500 stands for zero in the data rows.
The table:
548|450|716|517|714|690|527|549|414|734|873|419|560|445|703|532|280|659|406|249|360|459|540|298|383|435|262|690|690|692|422|299
489|473|437|484|239|349|362|390|643|438|142|437|571|464|539|437|612|393|540|733|588|658|386|698|472|414|222|309|186|322|458|588
600|673|364|494|484|364|632|662|431|225|431|556|612|386|363|512|660|332|611|468|355|575|559|635|538|654|808|640|405|332|503|533
473|657|291|418|423|351|624|589|511|216|328|553|607|389|311|398|623|458|566|657|397|686|407|596|521|700|759|695|218|477|495|488
515|446|255|557|278|385|423|423|625|394|121|348|526|587|431|534|605|377|491|712|568|494|554|720|503|464|480|337|224|349|548|567
579|441|742|534|711|717|538|534|404|762|865|421|550|435|753|521|279|652|371|291|410|485|465|373|371|483|325|705|728|688|415|286
278|397|546|521|509|564|376|440|540|642|608|661|314|680|367|472|553|503|527|642|768|376|592|284|698|451|637|234|739|587|624|655
565|418|740|534|732|697|512|505|421|755|853|444|549|473|702|536|288|662|369|280|380|507|457|356|374|423|311|691|714|657|432|297
615|557|471|412|539|402|558|502|307|204|436|580|507|455|469|592|581|354|532|476|318|448|437|475|479|719|688|624|274|387|593|561
566|448|746|488|728|703|530|532|417|755|861|403|528|457|748|540|297|698|396|260|397|511|459|358|382|434|286|706|714|690|437|279
613|678|346|477|500|381|657|678|417|192|461|565|641|355|356|518|635|336|611|485|328|543|578|633|525|662|800|659|383|345|508|545
555|425|758|547|740|693|512|546|431|736|876|437|509|466|739|532|275|660|395|251|380|517|470|392|385|421|277|693|695|678|421|286
482|591|301|401|422|322|648|582|490|188|340|566|597|419|331|431|629|451|565|647|337|681|403|602|558|655|743|687|210|545|498|472
587|679|369|452|514|402|674|660|433|200|448|542|637|382|342|605|658|335|594|457|294|564|578|617|526|641|798|607|406|367|495|523
311|407|525|517|496|582|391|458|556|661|570|635|314|657|384|460|557|508|512|657|755|376|586|297|680|418|632|228|755|640|610|698
306|435|525|527|510|576|410|424|560|610|586|657|310|684|367|517|540|507|538|658|785|357|602|282|692|452|629|213|745|589|585|730
549|445|753|575|736|711|519|573|397|797|852|435|553|461|716|551|286|664|371|285|387|519|470|391|373|445|306|706|719|685|420|303
544|460|250|601|243|363|453|371|621|390|122|371|531|576|413|511|628|389|480|714|557|476|560|697|471|476|508|340|216|351|575|577
391|445|484|557|511|568|428|396|567|614|497|537|342|634|503|494|436|586|489|414|723|351|536|418|623|398|533|238|701|535|576|587
343|566|525|376|494|447|489|542|544|531|529|747|354|555|388|395|613|507|602|452|718|424|451|369|672|462|628|384|746|497|531|617
556|426|735|519|701|671|505|537|418|755|867|399|513|467|738|517|282|698|379|253|387|470|472|344|344|361|326|676|712|680|402|254
350|580|526|415|482|440|475|532|537|513|470|717|354|551|371|424|610|499|606|485|700|382|513|368|645|438|553|374|729|494|535|609
295|424|521|517|508|568|398|445|563|650|586|673|311|698|397|483|530|525|539|624|780|378|579|351|706|464|611|217|730|591|635|726
547|445|285|573|292|364|437|384|615|401|101|351|527|558|401|530|594|398|453|710|572|483|545|723|483|498|495|350|247|359|528|607
562|439|704|526|739|715|516|502|403|725|841|408|581|473|727|538|286|650|429|283|371|510|480|354|408|452|319|700|685|681|432|268
559|441|759|522|767|694|524|545|407|744|859|442|531|458|718|520|263|668|355|273|387|441|502|367|396|432|299|723|705|708|408|288
593|692|367|467|507|350|706|697|453|193|445|551|637|368|361|523|639|344|612|470|323|563|577|640|533|664|803|646|381|330|497|538
382|438|495|555|467|543|431|382|599|613|511|588|296|618|488|489|419|602|494|426|709|310|534|443|584|442|575|241|722|532|603|578
581|440|750|548|689|699|521|490|389|746|853|432|550|441|727|520|285|684|401|288|396|488|471|375|366|442|301|690|699|677|421|269
486|457|413|497|213|382|382|384|626|451|110|428|512|497|504|472|610|403|526|724|581|630|387|647|482|477|227|331|186|347|473|540
491|660|301|436|374|354|630|593|483|206|331|565|596|390|295|446|638|448|582|641|346|693|396|572|530|665|735|704|217|528|512|457
579|427|766|541|706|701|525|534|419|733|860|428|536|441|727|536|298|668|390|271|391|486|453|356|376|421|315|699|714|698|430|273
566|439|760|500|744|713|516|541|404|766|857|426|544|456|724|551|263|688|388|256|388|483|456|369|367|428|339|686|703|725|444|311
557|408|709|539|742|674|485|510|419|783|876|407|547|461|719|542|302|662|366|257|387|507|468|368|376|443|313|689|738|667|429|289
567|447|728|563|742|684|509|551|412|697|858|432|552|436|723|530|266|668|405|281|373|487|466|371|377|434|289|700|702|658|346|307
599|680|362|477|515|368|690|669|435|187|471|560|600|364|388|559|674|325|640|493|353|582|574|642|521|640|805|644|419|321|509|557
562|447|256|563|300|383|433|366|632|376|138|378|533|564|420|515|589|385|479|715|575|489|567|717|483|504|518|305|214|361|576|583
571|435|747|521|731|663|523|549|412|740|911|444|551|451|696|526|269|672|390|262|369|504|533|392|353|446|339|696|676|671|415|285
605|470|739|525|764|633|513|541|391|752|847|420|537|453|723|509|258|658|365|274|373|476|484|376|388|417|339|707|708|690|376|296
561|419|724|543|724|682|525|544|392|732|887|430|575|456|710|535|281|644|416|269|387|475|466|378|380|465|303|694|701|686|417|237
351|578|531|380|530|436|494|507|558|519|506|735|321|567|361|422|597|518|615|464|726|380|487|365|656|453|607|373|727|496|529|623
579|683|309|477|503|365|670|703|451|200|452|549|637|361|347|520|637|316|609|483|314|559|559|607|529|627|739|688|416|346|482|532
272|383|534|517|502|564|393|439|553|647|605|655|315|669|369|376|536|526|561|683|778|355|587|305|664|451|602|215|717|537|610|696
530|456|251|571|240|403|459|343|633|393|145|342|511|557|368|502|602|384|502|721|572|505|577|725|508|520|493|342|258|361|561|596
565|682|352|491|500|347|645|696|427|185|449|560|604|362|337|488|687|347|655|471|329|559|571|625|532|626|795|616|373|334|492|514
395|448|560|565|495|555|434|381|558|641|491|562|322|625|509|484|425|552|520|366|708|319|531|432|584|417|549|269|735|521|623|580
535|476|263|604|265|377|437|399|624|398|147|367|523|569|416|530|588|410|496|739|574|486|553|694|494|484|515|340|231|330|551|577
520|464|455|495|234|394|366|399|628|450|132|432|547|511|499|460|618|393|545|710|577|636|430|712|477|414|227|351|200|344|496|609
554|450|714|502|735|683|488|524|424|741|846|420|549|438|707|534|295|675|382|267|387|476|466|354|372|435|315|659|716|672|406|311
466|426|456|471|235|466|391|391|626|428|175|429|554|466|514|474|630|397|536|724|572|643|400|731|465|475|276|321|168|422|451|619
477|471|439|490|243|355|370|403|640|462|143|423|557|519|516|481|609|399|545|715|577|636|384|700|470|480|210|342|174|362|510|580
317|571|525|400|501|424|493|514|556|525|498|718|348|558|382|417|592|509|608|477|709|392|481|367|670|444|586|385|711|492|535|624
542|424|257|599|263|374|433|385|630|379|103|368|516|553|415|507|564|392|484|761|557|510|566|703|489|474|504|333|252|331|507|585
572|417|737|521|791|704|476|544|414|743|875|427|540|446|717|535|264|669|387|295|384|483|472|360|371|408|318|733|685|700|415|290
588|680|359|508|482|376|663|687|454|178|423|540|619|376|294|526|662|330|610|489|356|567|575|623|532|645|815|606|398|332|514|551
592|443|736|518|713|712|515|553|438|768|836|424|529|439|718|514|279|668|366|289|409|492|532|339|396|456|323|706|687|699|439|295
612|567|454|419|556|391|554|502|270|177|421|561|507|449|480|623|550|331|536|483|244|479|420|508|471|747|699|605|281|408|567|579
468|632|289|403|409|354|644|592|505|215|312|562|581|408|338|440|633|477|574|689|347|694|459|573|549|640|734|665|239|521|455|490
558|425|226|561|261|363|429|371|627|347|117|342|515|541|398|543|568|383|481|696|574|525|564|676|496|480|508|325|237|342|541|581
381|443|499|561|465|595|441|406|574|625|528|579|325|601|488|470|426|628|504|424|722|316|559|434|589|401|525|244|722|516|605|555
549|451|275|571|286|348|471|402|621|376|118|367|517|563|401|526|559|381|491|743|574|480|563|698|485|480|514|348|216|327|250|585
479|453|458|497|224|375|338|378|619|442|159|432|548|513|513|446|618|384|526|704|567|642|399|697|432|460|242|317|159|356|465|622
548|459|260|593|263|394|424|386|616|389|125|319|512|564|425|519|607|406|484|709|559|491|603|701|486|485|523|351|225|348|569|584
455|438|457|494|217|376|367|387|640|435|161|428|561|518|510|468|619|390|464|709|562|647|400|711|461|450|222|341|180|350|468|618
390|441|525|528|473|568|402|405|572|629|515|564|323|624|503|482|420|605|485|399|704|326|559|427|595|441|537|250|715|521|588|578
351|565|524|396|490|437|491|526|562|533|526|705|359|568|390|413|593|508|614|485|705|425|495|339|663|459|603|395|778|484|552|610
412|441|523|571|491|586|425|350|558|621|503|558|339|644|509|496|424|602|473|404|696|291|549|411|582|399|545|269|735|529|590|566
482|441|441|492|252|385|355|380|650|467|126|423|533|512|504|476|628|395|542|727|581|674|409|708|475|458|239|344|164|334|455|587
583|432|736|536|720|703|521|547|409|757|854|435|529|466|725|537|277|665|344|287|373|483|478|383|371|383|332|704|719|698|432|281
578|437|725|508|734|699|518|523|407|748|873|435|553|442|722|537|262|667|374|279|369|509|476|367|372|453|302|663|692|673|405|285
589|427|715|507|735|678|527|534|405|749|864|417|538|472|725|527|299|679|399|260|369|526|460|385|354|442|322|683|701|690|413|304
569|431|774|518|747|691|534|546|385|736|855|431|546|433|746|507|273|680|390|236|413|491|512|375|378|438|164|703|702|681|413|187
588|675|351|456|473|381|652|714|475|346|454|555|621|400|367|529|647|315|614|497|326|561|550|599|515|640|816|644|460|330|501|532
327|579|505|393|512|437|470|556|538|521|519|701|371|561|422|414|591|470|584|484|720|445|485|365|641|463|603|378|731|510|520|621
327|563|533|385|492|425|484|538|533|524|527|697|350|570|382|403|603|512|606|479|718|405|482|389|650|475|638|372|747|530|546|609
560|429|744|530|749|690|510|539|399|764|814|424|559|463|777|533|299|678|392|262|365|473|464|372|375|454|303|705|726|683|420|292
567|406|765|518|746|713|517|515|399|731|858|435|537|431|702|518|272|705|394|258|402|481|502|368|373|439|321|679|655|690|426|289
599|451|760|530|737|688|520|519|396|746|866|405|549|380|728|521|265|678|388|264|370|507|478|355|387|453|294|694|710|684|421|303
548|448|715|503|726|704|506|531|381|745|830|434|543|472|702|512|277|675|385|267|368|497|460|350|394|439|308|686|693|681|420|282
556|471|258|564|283|389|435|392|615|401|151|340|499|551|427|549|563|378|498|712|545|506|557|697|424|497|520|364|222|312|579|583
588|422|756|536|749|734|649|515|422|740|871|431|535|461|722|544|275|694|386|281|384|479|480|364|364|469|310|671|717|679|403|296
339|575|491|395|495|454|485|538|551|511|512|712|362|559|406|423|627|513|591|500|706|393|491|368|639|467|606|355|725|495|534|629
550|446|229|568|275|390|455|389|609|383|151|363|495|537|391|521|586|386|480|735|556|532|555|701|491|481|527|341|223|348|550|597
485|466|452|489|243|381|351|378|617|435|147|410|558|506|483|470|609|387|536|684|576|640|484|707|451|482|225|351|154|340|461|593
466|454|448|509|239|355|368|386|620|465|115|428|560|512|499|465|666|379|553|732|589|632|420|700|469|446|230|326|210|342|455|554
283|410|434|521|499|568|396|458|550|622|593|623|321|696|355|463|541|515|525|656|766|368|585|307|688|453|620|225|720|607|594|698
606|556|458|401|537|374|542|502|289|164|419|563|481|457|474|589|547|353|525|496|304|446|443|510|485|737|698|613|309|423|536|579
584|429|735|548|734|689|602|532|394|786|857|428|558|427|706|523|301|654|384|285|383|504|504|387|389|463|320|701|701|710|434|305
603|567|476|410|529|425|561|523|293|136|417|548|498|447|477|598|552|356|544|492|293|462|416|501|493|725|689|626|264|389|535|567
472|451|429|516|231|376|365|380|626|443|150|436|558|489|525|458|615|378|530|701|581|648|423|672|461|435|267|345|205|356|474|604
603|702|354|511|477|378|673|671|452|183|449|558|613|388|334|511|637|356|611|484|329|560|523|602|558|640|778|662|395|329|491|519
301|446|532|520|507|593|412|461|549|710|576|647|310|689|373|477|542|524|548|657|768|394|593|310|698|447|608|237|706|540|631|692
536|415|761|503|747|701|526|577|381|732|872|439|544|443|733|522|278|673|388|276|376|484|452|417|374|440|327|667|697|674|419|289
354|632|540|398|499|422|463|524|542|511|501|698|347|572|358|407|579|524|617|506|709|425|477|355|664|448|606|379|743|520|558|633
595|541|480|417|538|389|567|518|288|186|424|575|505|454|472|620|537|340|521|490|297|449|429|490|486|709|698|613|257|421|567|550
429|649|304|416|416|353|638|598|499|208|348|537|589|410|327|424|567|443|550|617|341|702|412|608|565|644|716|681|236|526|511|475
477|479|410|499|239|389|366|381|628|459|145|441|568|488|526|463|636|394|548|642|579|602|410|696|461|457|282|335|173|339|470|590
570|437|737|506|747|701|521|557|393|751|900|402|549|470|709|533|269|678|387|255|409|503|482|371|360|442|342|698|690|688|425|302
538|430|249|573|292|380|467|400|635|368|117|317|491|533|381|512|612|392|483|717|570|506|562|702|471|466|503|341|227|325|536|637
342|575|503|395|496|442|505|514|541|536|537|727|363|577|380|418|593|502|607|498|704|408|492|378|633|444|592|381|744|458|541|621
304|417|537|507|497|588|431|436|594|662|576|677|299|684|348|471|538|518|546|649|782|308|584|323|687|422|628|210|729|581|600|706
328|568|511|389|508|436|502|545|548|521|512|721|342|591|399|430|602|490|623|501|733|427|483|369|703|468|622|386|729|483|528|621
549|468|254|553|271|383|421|397|590|377|153|350|474|559|382|507|612|393|501|716|567|512|566|697|468|498|552|352|207|288|554|593
583|433|749|548|729|666|524|546|412|740|864|440|562|449|734|514|274|665|381|272|378|500|463|378|364|449|314|697|692|677|408|284
370|567|519|387|477|415|541|505|545|524|504|695|370|546|386|412|590|494|587|487|687|436|480|371|640|411|614|381|740|472|538|622
590|685|384|477|475|347|660|685|440|207|430|559|612|388|360|528|656|389|631|497|341|587|573|626|522|640|761|642|397|341|479|519
603|692|353|485|473|368|652|685|469|182|456|548|607|377|349|518|662|343|614|478|315|521|573|618|529|660|799|666|402|374|497|548
468|665|275|416|404|362|617|589|512|191|340|550|586|400|335|428|597|433|569|664|334|677|406|599|547|666|728|702|218|534|519|491
572|434|755|525|613|687|518|530|386|738|879|399|526|452|732|526|288|676|360|268|393|485|519|382|375|444|317|695|704|676|412|290
318|431|528|522|515|593|412|438|556|657|585|643|316|703|376|485|546|517|533|636|771|393|579|302|683|420|624|211|714|583|610|665
574|436|718|510|750|692|524|535|403|751|877|408|549|483|730|517|246|668|366|267|406|488|481|365|356|441|315|687|712|701|428|290
591|687|300|490|501|378|675|716|432|172|465|558|606|371|380|544|649|333|612|479|311|558|567|650|525|637|817|625|403|312|487|505
556|422|310|579|281|394|427|369|616|375|152|362|550|572|414|508|593|401|448|714|567|527|563|715|436|475|515|336|248|346|585|572
529|428|267|582|283|385|444|387|622|367|131|333|501|577|410|528|592|386|473|705|566|502|558|682|446|408|511|345|203|330|560|560
460|647|287|431|405|386|626|599|505|194|325|556|588|396|325|414|640|475|574|640|351|686|407|615|550|667|737|658|229|521|513|499
580|417|726|534|756|705|514|549|402|718|852|428|536|440|704|515|276|657|353|266|383|498|478|373|387|443|311|689|710|694|415|298
308|385|528|521|514|525|401|434|557|666|571|660|324|700|358|506|576|506|549|651|779|378|628|305|697|446|579|204|720|594|615|719
543|480|242|555|294|379|406|350|624|367|121|352|472|552|412|525|593|424|484|720|580|515|555|704|492|492|490|363|227|347|548|596
572|452|752|508|759|708|514|535|399|722|856|428|546|436|714|518|288|675|385|276|369|484|474|366|360|450|290|709|679|696|437|286
456|675|289|436|437|385|595|593|507|209|354|581|590|407|315|442|668|457|569|638|338|688|425|602|534|660|729|673|240|537|479|483
361|564|515|375|505|421|496|504|562|535|489|685|354|572|394|415|612|496|608|439|743|421|452|365|655|474|620|382|732|530|531|599
321|427|544|503|498|595|392|451|569|688|585|670|315|693|401|471|555|517|537|657|781|372|587|300|688|485|625|224|748|576|584|689
606|533|469|420|539|389|562|509|263|183|441|544|511|450|478|602|549|350|529|497|286|464|426|493|488|731|692|599|251|395|553|580
553|449|242|581|257|374|438|348|615|359|105|350|505|557|420|524|608|388|468|707|564|502|572|723|481|510|495|328|232|332|567|614
548|459|235|583|254|387|436|394|627|369|120|334|510|563|423|528|587|387|480|708|572|512|551|712|484|494|513|400|227|347|555|602
624|687|357|481|497|371|668|683|427|198|440|516|628|359|349|542|648|343|608|518|344|552|596|630|539|630|794|667|415|338|488|529
485|461|438|510|241|387|386|402|570|451|116|437|573|504|515|488|624|390|514|719|582|638|422|698|449|464|225|344|231|348|463|582
608|696|344|491|489|370|670|606|440|208|464|566|655|382|334|512|658|328|632|499|318|568|564|604|555|651|797|641|427|348|511|525
361|440|511|545|481|556|420|398|591|622|532|579|344|628|506|491|387|597|486|405|743|304|556|453|604|401|549|251|688|548|596|582
388|436|502|561|484|588|423|379|568|615|520|574|330|634|488|484|433|598|506|401|703|305|533|384|622|412|544|254|717|513|615|609
485|649|306|377|424|343|618|592|497|183|341|567|591|389|347|432|638|447|578|659|329|725|401|614|540|647|734|684|216|528|488|497
590|577|467|402|566|394|548|500|270|181|438|552|514|450|452|609|560|352|531|486|303|461|448|494|483|743|709|623|283|390|549|568
544|426|756|515|700|730|540|538|426|773|845|440|552|460|715|538|254|658|397|276|379|519|457|367|408|443|323|697|706|699|394|283
489|475|457|542|199|378|356|387|616|449|109|420|566|464|484|475|616|378|518|727|589|662|403|710|463|451|236|323|186|342|459|599
578|695|341|465|495|387|678|680|446|237|443|523|619|371|344|525|674|345|616|509|305|576|566|596|509|652|788|629|399|323|512|530
492|459|431|501|225|376|355|421|612|454|142|443|537|504|500|472|604|396|530|726|579|615|414|714|481|447|238|353|191|341|463|604
387|424|524|552|468|554|400|395|570|582|515|568|287|641|510|486|419|603|512|409|702|306|531|433|602|415|528|251|733|540|609|579
593|419|719|528|745|673|531|528|423|756|876|414|548|461|705|518|269|690|336|280|356|478|461|350|398|434|276|708|700|671|464|283
The rows hang on a hidden tree of 2 levels; each level is a grouping, from coarse to fine, and each group lies inside one group of the level before.
Some rows of the table again, each followed by its group in each grouping:
455|438|457|494|217|376|367|387|640|435|161|428|561|518|510|468|619|390|464|709|562|647|400|711|461|450|222|341|180|350|468|618 cf cq
321|427|544|503|498|595|392|451|569|688|585|670|315|693|401|471|555|517|537|657|781|372|587|300|688|485|625|224|748|576|584|689 jp hf
569|431|774|518|747|691|534|546|385|736|855|431|546|433|746|507|273|680|390|236|413|491|512|375|378|438|164|703|702|681|413|187 bb nc
370|567|519|387|477|415|541|505|545|524|504|695|370|546|386|412|590|494|587|487|687|436|480|371|640|411|614|381|740|472|538|622 jp lq
387|424|524|552|468|554|400|395|570|582|515|568|287|641|510|486|419|603|512|409|702|306|531|433|602|415|528|251|733|540|609|579 jp pq
549|468|254|553|271|383|421|397|590|377|153|350|474|559|382|507|612|393|501|716|567|512|566|697|468|498|552|352|207|288|554|593 cf cz
530|456|251|571|240|403|459|343|633|393|145|342|511|557|368|502|602|384|502|721|572|505|577|725|508|520|493|342|258|361|561|596 cf cz
579|683|309|477|503|365|670|703|451|200|452|549|637|361|347|520|637|316|609|483|314|559|559|607|529|627|739|688|416|346|482|532 zm sg
583|432|736|536|720|703|521|547|409|757|854|435|529|466|725|537|277|665|344|287|373|483|478|383|371|383|332|704|719|698|432|281 bb nc
351|578|531|380|530|436|494|507|558|519|506|735|321|567|361|422|597|518|615|464|726|380|487|365|656|453|607|373|727|496|529|623 jp lq
588|422|756|536|749|734|649|515|422|740|871|431|535|461|722|544|275|694|386|281|384|479|480|364|364|469|310|671|717|679|403|296 bb nc
466|426|456|471|235|466|391|391|626|428|175|429|554|466|514|474|630|397|536|724|572|643|400|731|465|475|276|321|168|422|451|619 cf cq
460|647|287|431|405|386|626|599|505|194|325|556|588|396|325|414|640|475|574|640|351|686|407|615|550|667|737|658|229|521|513|499 zm lb
553|449|242|581|257|374|438|348|615|359|105|350|505|557|420|524|608|388|468|707|564|502|572|723|481|510|495|328|232|332|567|614 cf cz
567|406|765|518|746|713|517|515|399|731|858|435|537|431|702|518|272|705|394|258|402|481|502|368|373|439|321|679|655|690|426|289 bb nc
472|451|429|516|231|376|365|380|626|443|150|436|558|489|525|458|615|378|530|701|581|648|423|672|461|435|267|345|205|356|474|604 cf cq
536|415|761|503|747|701|526|577|381|732|872|439|544|443|733|522|278|673|388|276|376|484|452|417|374|440|327|667|697|674|419|289 bb nc
388|436|502|561|484|588|423|379|568|615|520|574|330|634|488|484|433|598|506|401|703|305|533|384|622|412|544|254|717|513|615|609 jp pq
603|692|353|485|473|368|652|685|469|182|456|548|607|377|349|518|662|343|614|478|315|521|573|618|529|660|799|666|402|374|497|548 zm sg
301|446|532|520|507|593|412|461|549|710|576|647|310|689|373|477|542|524|548|657|768|394|593|310|698|447|608|237|706|540|631|692 jp hf
593|419|719|528|745|673|531|528|423|756|876|414|548|461|705|518|269|690|336|280|356|478|461|350|398|434|276|708|700|671|464|283 bb nc
549|451|275|571|286|348|471|402|621|376|118|367|517|563|401|526|559|381|491|743|574|480|563|698|485|480|514|348|216|327|250|585 cf cz
492|459|431|501|225|376|355|421|612|454|142|443|537|504|500|472|604|396|530|726|579|615|414|714|481|447|238|353|191|341|463|604 cf cq
272|383|534|517|502|564|393|439|553|647|605|655|315|669|369|376|536|526|561|683|778|355|587|305|664|451|602|215|717|537|610|696 jp hf
579|427|766|541|706|701|525|534|419|733|860|428|536|441|727|536|298|668|390|271|391|486|453|356|376|421|315|699|714|698|430|273 bb nc
381|443|499|561|465|595|441|406|574|625|528|579|325|601|488|470|426|628|504|424|722|316|559|434|589|401|525|244|722|516|605|555 jp pq
548|459|235|583|254|387|436|394|627|369|120|334|510|563|423|528|587|387|480|708|572|512|551|712|484|494|513|400|227|347|555|602 cf cz
608|696|344|491|489|370|670|606|440|208|464|566|655|382|334|512|658|328|632|499|318|568|564|604|555|651|797|641|427|348|511|525 zm sg
489|473|437|484|239|349|362|390|643|438|142|437|571|464|539|437|612|393|540|733|588|658|386|698|472|414|222|309|186|322|458|588 cf cq
565|418|740|534|732|697|512|505|421|755|853|444|549|473|702|536|288|662|369|280|380|507|457|356|374|423|311|691|714|657|432|297 bb nc
295|424|521|517|508|568|398|445|563|650|586|673|311|698|397|483|530|525|539|624|780|378|579|351|706|464|611|217|730|591|635|726 jp hf
485|461|438|510|241|387|386|402|570|451|116|437|573|504|515|488|624|390|514|719|582|638|422|698|449|464|225|344|231|348|463|582 cf cq
473|657|291|418|423|351|624|589|511|216|328|553|607|389|311|398|623|458|566|657|397|686|407|596|521|700|759|695|218|477|495|488 zm lb
581|440|750|548|689|699|521|490|389|746|853|432|550|441|727|520|285|684|401|288|396|488|471|375|366|442|301|690|699|677|421|269 bb nc
572|417|737|521|791|704|476|544|414|743|875|427|540|446|717|535|264|669|387|295|384|483|472|360|371|408|318|733|685|700|415|290 bb nc
566|448|746|488|728|703|530|532|417|755|861|403|528|457|748|540|297|698|396|260|397|511|459|358|382|434|286|706|714|690|437|279 bb nc
542|424|257|599|263|374|433|385|630|379|103|368|516|553|415|507|564|392|484|761|557|510|566|703|489|474|504|333|252|331|507|585 cf cz
595|541|480|417|538|389|567|518|288|186|424|575|505|454|472|620|537|340|521|490|297|449|429|490|486|709|698|613|257|421|567|550 zm cl
477|471|439|490|243|355|370|403|640|462|143|423|557|519|516|481|609|399|545|715|577|636|384|700|470|480|210|342|174|362|510|580 cf cq
571|435|747|521|731|663|523|549|412|740|911|444|551|451|696|526|269|672|390|262|369|504|533|392|353|446|339|696|676|671|415|285 bb nc
579|441|742|534|711|717|538|534|404|762|865|421|550|435|753|521|279|652|371|291|410|485|465|373|371|483|325|705|728|688|415|286 bb nc
603|567|476|410|529|425|561|523|293|136|417|548|498|447|477|598|552|356|544|492|293|462|416|501|493|725|689|626|264|389|535|567 zm cl
477|479|410|499|239|389|366|381|628|459|145|441|568|488|526|463|636|394|548|642|579|602|410|696|461|457|282|335|173|339|470|590 cf cq
591|687|300|490|501|378|675|716|432|172|465|558|606|371|380|544|649|333|612|479|311|558|567|650|525|637|817|625|403|312|487|505 zm sg
615|557|471|412|539|402|558|502|307|204|436|580|507|455|469|592|581|354|532|476|318|448|437|475|479|719|688|624|274|387|593|561 zm cl
606|533|469|420|539|389|562|509|263|183|441|544|511|450|478|602|549|350|529|497|286|464|426|493|488|731|692|599|251|395|553|580 zm cl
482|441|441|492|252|385|355|380|650|467|126|423|533|512|504|476|628|395|542|727|581|674|409|708|475|458|239|344|164|334|455|587 cf cq
395|448|560|565|495|555|434|381|558|641|491|562|322|625|509|484|425|552|520|366|708|319|531|432|584|417|549|269|735|521|623|580 jp pq
559|441|759|522|767|694|524|545|407|744|859|442|531|458|718|520|263|668|355|273|387|441|502|367|396|432|299|723|705|708|408|288 bb nc
327|563|533|385|492|425|484|538|533|524|527|697|350|570|382|403|603|512|606|479|718|405|482|389|650|475|638|372|747|530|546|609 jp lq
549|445|753|575|736|711|519|573|397|797|852|435|553|461|716|551|286|664|371|285|387|519|470|391|373|445|306|706|719|685|420|303 bb nc
566|439|760|500|744|713|516|541|404|766|857|426|544|456|724|551|263|688|388|256|388|483|456|369|367|428|339|686|703|725|444|311 bb nc
429|649|304|416|416|353|638|598|499|208|348|537|589|410|327|424|567|443|550|617|341|702|412|608|565|644|716|681|236|526|511|475 zm lb
624|687|357|481|497|371|668|683|427|198|440|516|628|359|349|542|648|343|608|518|344|552|596|630|539|630|794|667|415|338|488|529 zm sg
327|579|505|393|512|437|470|556|538|521|519|701|371|561|422|414|591|470|584|484|720|445|485|365|641|463|603|378|731|510|520|621 jp lq
342|575|503|395|496|442|505|514|541|536|537|727|363|577|380|418|593|502|607|498|704|408|492|378|633|444|592|381|744|458|541|621 jp lq
339|575|491|395|495|454|485|538|551|511|512|712|362|559|406|423|627|513|591|500|706|393|491|368|639|467|606|355|725|495|534|629 jp lq
587|679|369|452|514|402|674|660|433|200|448|542|637|382|342|605|658|335|594|457|294|564|578|617|526|641|798|607|406|367|495|523 zm sg
354|632|540|398|499|422|463|524|542|511|501|698|347|572|358|407|579|524|617|506|709|425|477|355|664|448|606|379|743|520|558|633 jp lq
550|446|229|568|275|390|455|389|609|383|151|363|495|537|391|521|586|386|480|735|556|532|555|701|491|481|527|341|223|348|550|597 cf cz
603|702|354|511|477|378|673|671|452|183|449|558|613|388|334|511|637|356|611|484|329|560|523|602|558|640|778|662|395|329|491|519 zm sg
599|680|362|477|515|368|690|669|435|187|471|560|600|364|388|559|674|325|640|493|353|582|574|642|521|640|805|644|419|321|509|557 zm sg
592|443|736|518|713|712|515|553|438|768|836|424|529|439|718|514|279|668|366|289|409|492|532|339|396|456|323|706|687|699|439|295 bb nc
466|454|448|509|239|355|368|386|620|465|115|428|560|512|499|465|666|379|553|732|589|632|420|700|469|446|230|326|210|342|455|554 cf cq
491|660|301|436|374|354|630|593|483|206|331|565|596|390|295|446|638|448|582|641|346|693|396|572|530|665|735|704|217|528|512|457 zm lb
390|441|525|528|473|568|402|405|572|629|515|564|323|624|503|482|420|605|485|399|704|326|559|427|595|441|537|250|715|521|588|578 jp pq
548|459|260|593|263|394|424|386|616|389|125|319|512|564|425|519|607|406|484|709|559|491|603|701|486|485|523|351|225|348|569|584 cf cz
544|460|250|601|243|363|453|371|621|390|122|371|531|576|413|511|628|389|480|714|557|476|560|697|471|476|508|340|216|351|575|577 cf cz
562|447|256|563|300|383|433|366|632|376|138|378|533|564|420|515|589|385|479|715|575|489|567|717|483|504|518|305|214|361|576|583 cf cz
306|435|525|527|510|576|410|424|560|610|586|657|310|684|367|517|540|507|538|658|785|357|602|282|692|452|629|213|745|589|585|730 jp hf
468|632|289|403|409|354|644|592|505|215|312|562|581|408|338|440|633|477|574|689|347|694|459|573|549|640|734|665|239|521|455|490 zm lb
556|426|735|519|701|671|505|537|418|755|867|399|513|467|738|517|282|698|379|253|387|470|472|344|344|361|326|676|712|680|402|254 bb nc
548|448|715|503|726|704|506|531|381|745|830|434|543|472|702|512|277|675|385|267|368|497|460|350|394|439|308|686|693|681|420|282 bb nc
468|665|275|416|404|362|617|589|512|191|340|550|586|400|335|428|597|433|569|664|334|677|406|599|547|666|728|702|218|534|519|491 zm lb
543|480|242|555|294|379|406|350|624|367|121|352|472|552|412|525|593|424|484|720|580|515|555|704|492|492|490|363|227|347|548|596 cf cz
